Rotation paths and how fast each direction turns (degrees per step)
Each turn is a multiple of 5 degrees from 10 to 175, or 0.
Each row of a path follows its step; steps can be skipped.
Path 1:
step 0: [-0.73 -0.53  1.38 -1.44  3.70 -0.06 -2.92  1.18  0.50  0.12 -2.02  0.14
  3.47 -0.40  3.00 -2.26 -0.43 -3.13 -3.86  2.20  0.10  0.28 -2.23  2.18
 -2.33  1.31 -0.59 -0.33  0.88  1.19  2.30 -0.53 -4.36  0.02 -2.16  1.13
  0.01  0.28 -1.13 -4.19 -1.17 -0.46  2.36  3.07 -2.18 -2.38  0.13 -1.56
  0.84 -2.13 -2.30 -2.24  0.38]
step 3: [-2.52  0.73  0.29 -1.42 -0.02  0.01  1.05 -2.02 -0.72 -2.77 -0.44  1.69
  0.16 -0.78 -2.64 -3.39  3.92  1.45 -0.10 -0.30  2.86 -0.65 -0.42 -3.99
 -2.33  2.33 -1.17 -2.47  4.06  1.59  1.86 -2.98  2.14  1.30 -2.26  3.69
  1.05  0.68  0.68 -3.03  3.50  0.57  1.08  0.17 -2.00  0.70  0.64 -0.87
  2.99  0.73  0.92  0.57 -0.22]
step 4: [-3.00  0.59 -2.04 -1.34  0.73 -2.35 -1.08 -0.02 -0.23 -1.55 -0.83  4.06
  0.84 -2.49  2.49  0.32  0.79  0.82 -2.64 -0.53  2.12  0.80 -4.84 -1.47
  2.52  2.32  2.27 -0.51  0.76  0.21  4.29  1.57  1.41 -0.31 -4.03 -0.07
 -0.60 -0.06  0.36 -1.78  0.31  3.15  0.85  1.48 -0.96 -2.01 -1.94 -2.20
  3.22 -1.60 -2.66  0.17 -1.74]
step 5: [ 0.32  2.65 -3.28 -1.22 -0.23 -2.69  1.99 -2.74 -1.45  2.38  4.39  0.11
  1.17 -1.26  3.51  0.82  1.93 -0.70 -1.16 -0.26 -0.09 -1.34 -3.25  0.90
 -1.99 -1.73  1.70 -2.95  0.43  1.50  2.41 -0.29 -0.44  1.53 -3.42 -1.08
 -2.52 -1.07 -0.08  0.03  2.31 -0.26  0.83 -2.02  0.10  0.23 -0.40  0.60
 -0.34  0.93 -3.46 -4.69 -2.93]
step 6: [ 0.84  2.97 -0.82  0.51  1.24 -0.70  0.55 -1.25  2.41 -1.94  1.21 -2.16
  1.67  0.06  0.78 -0.86 -0.51  3.94 -3.53 -0.24 -4.64 -0.90 -0.77  0.02
 -1.41 -1.27 -0.52 -3.94  0.37  2.38  2.34 -0.50 -0.94 -2.39  0.12 -0.26
 -2.83  2.13 -0.59 -1.13  0.80 -0.56  0.52  1.79  0.73  4.02 -2.72 -0.97
  2.50 -1.24  0.13 -5.07  1.79]
step 7: [ 1.86  0.69 -1.83  1.78  0.18 -3.21  1.88  0.53  3.14 -0.79  0.84  2.24
 -2.18  2.15 -0.58 -1.34  1.43  0.74 -3.87  0.06  0.84  1.25 -0.85 -3.49
 -3.71  1.09 -3.11 -2.24  1.23  0.30 -2.65  0.93  1.03  2.96 -2.52  0.62
 -0.88  0.37 -3.16 -2.32  0.01  0.22 -0.35  2.18 -0.86  3.41 -2.76  0.17
  3.15  2.02  2.65 -0.64  0.91]
step 8: [-0.32  3.28  1.34  0.39  2.25 -3.21 -1.19 -0.23 -0.08  1.06 -1.22  3.32
 -2.58  1.09  0.59  2.75  1.00  1.26 -3.76  2.75  2.08  2.87 -1.34 -1.44
  1.34  1.11 -1.50 -0.92  1.57 -2.45  0.03  0.27 -3.89  0.33 -2.54  1.12
 -2.20  3.48 -0.80 -0.09  1.07  0.62  3.57  3.84 -2.06 -2.60 -0.56 -1.35
 -0.39  0.97  1.24 -1.14 -1.84]
step 9: [ 0.69  4.23 -0.32 -1.07 -0.74 -1.30  0.28  2.11  0.75  1.92 -1.08 -0.44
 -0.46  2.25  1.22 -0.57  1.73 -1.68  1.28 -0.38 -0.03 -0.78 -0.95  3.60
 -3.60 -0.85 -0.84 -2.15 -0.93  0.85  1.40 -1.98 -3.39  0.27 -3.93  2.40
  2.12  0.31 -0.08 -0.01  3.56  1.08  5.75  1.26 -2.54 -0.66  0.20 -2.19
  1.61  0.52 -2.47 -0.24 -3.18]
step 10: [-0.40  3.98 -1.03 -1.08 -1.06 -2.45  0.65  2.99 -2.35  1.30 -0.27 -0.63
  2.97 -2.30 -0.86 -1.21  1.77  1.75 -0.33 -5.32 -1.05  0.14 -1.11  2.57
  1.80  1.32 -3.88 -2.01 -3.68  2.02 -0.49  1.44 -0.30 -2.33 -0.47  2.32
 -1.19  0.52 -0.09 -0.08 -1.14  1.71  2.74  2.36  0.10  2.78 -2.92 -2.78
  0.91 -0.44 -0.85 -1.63 -0.01]
[-0.39  0.88 -1.21 -0.20 -1.10 -0.24 -0.28 -0.07 -0.10  0.32 -0.79  0.31
  1.01 -0.17 -0.15  0.19 -0.24 -0.59 -0.01  0.05 -0.22 -0.77  0.05  1.28
 -0.69 -0.20  0.40 -0.48 -0.37 -0.65  1.07  0.02  0.08 -0.59 -0.55  0.02
 -0.08  0.65 -0.83  0.40 -0.25 -0.62  0.09 -0.26  0.78  0.38  0.07  0.65
 -1.00 -0.01  0.56  0.30  0.34]
85
[-0.53 -0.14  0.25 -0.05  0.14  0.35  1.18  0.58  0.07  0.58 -0.47  0.07
 -0.26 -0.47  0.93 -0.49 -0.03 -0.74  0.74 -0.17 -0.82  0.40 -0.24  0.99
  0.25  0.17 -0.68 -0.87  0.36  0.22 -0.06  0.35 -0.05 -0.05  0.32 -1.07
 -1.00  0.01  0.03 -0.20  0.50 -1.06 -0.23 -0.63 -0.32  0.27 -0.58 -1.14
 -0.50 -0.47 -0.98  0.16 -0.20]
80
[-0.29  0.26  0.19 -0.45  1.53 -0.29  0.32  0.38 -0.18 -0.06 -0.03  0.14
  0.50  0.59  0.25  0.13  1.37 -0.44 -0.19  0.17 -0.79 -0.22  0.78  0.05
  0.37 -0.11  0.58 -0.05  0.25  0.74 -0.06 -1.08 -0.71 -0.18 -0.33 -0.45
 -0.37  0.08 -0.36  0.66  0.72  0.63 -0.27 -0.43  0.75 -0.19  0.54  0.00
  0.66 -0.68  0.86  0.93  0.79]
130
[ 0.04  0.42 -0.48 -0.37 -0.48  0.13 -0.60 -0.68 -0.51  0.45  0.02 -0.42
  0.34  1.28  0.60 -0.30 -0.69  0.84  1.45 -0.87 -0.41 -0.18  0.40 -0.39
  0.00 -0.33 -0.99 -0.40  0.73 -0.01 -0.17  0.01 -0.38 -0.15  0.04  0.44
  0.49 -0.57  0.27  0.99  0.27  0.10 -0.28 -0.04  0.25  0.83 -0.12 -0.37
  0.43 -1.17  0.42 -0.79 -0.04]
95
[-0.40 -0.30  0.89  0.49 -0.25  0.38 -0.14  0.37 -0.22  0.26 -0.02 -0.13
 -0.71 -0.47 -0.43 -0.01 -0.12 -0.11 -0.13 -0.14 -0.93 -0.93  0.29 -0.15
 -1.31 -0.63  0.06  0.02  1.04 -0.19  0.64 -0.47 -0.19  0.28  0.17  1.00
 -0.58  0.97  0.63  0.80  0.19 -0.21  0.39 -0.11 -0.17 -1.15  0.54  0.05
  0.17 -0.13 -0.71 -1.00  0.94]
120
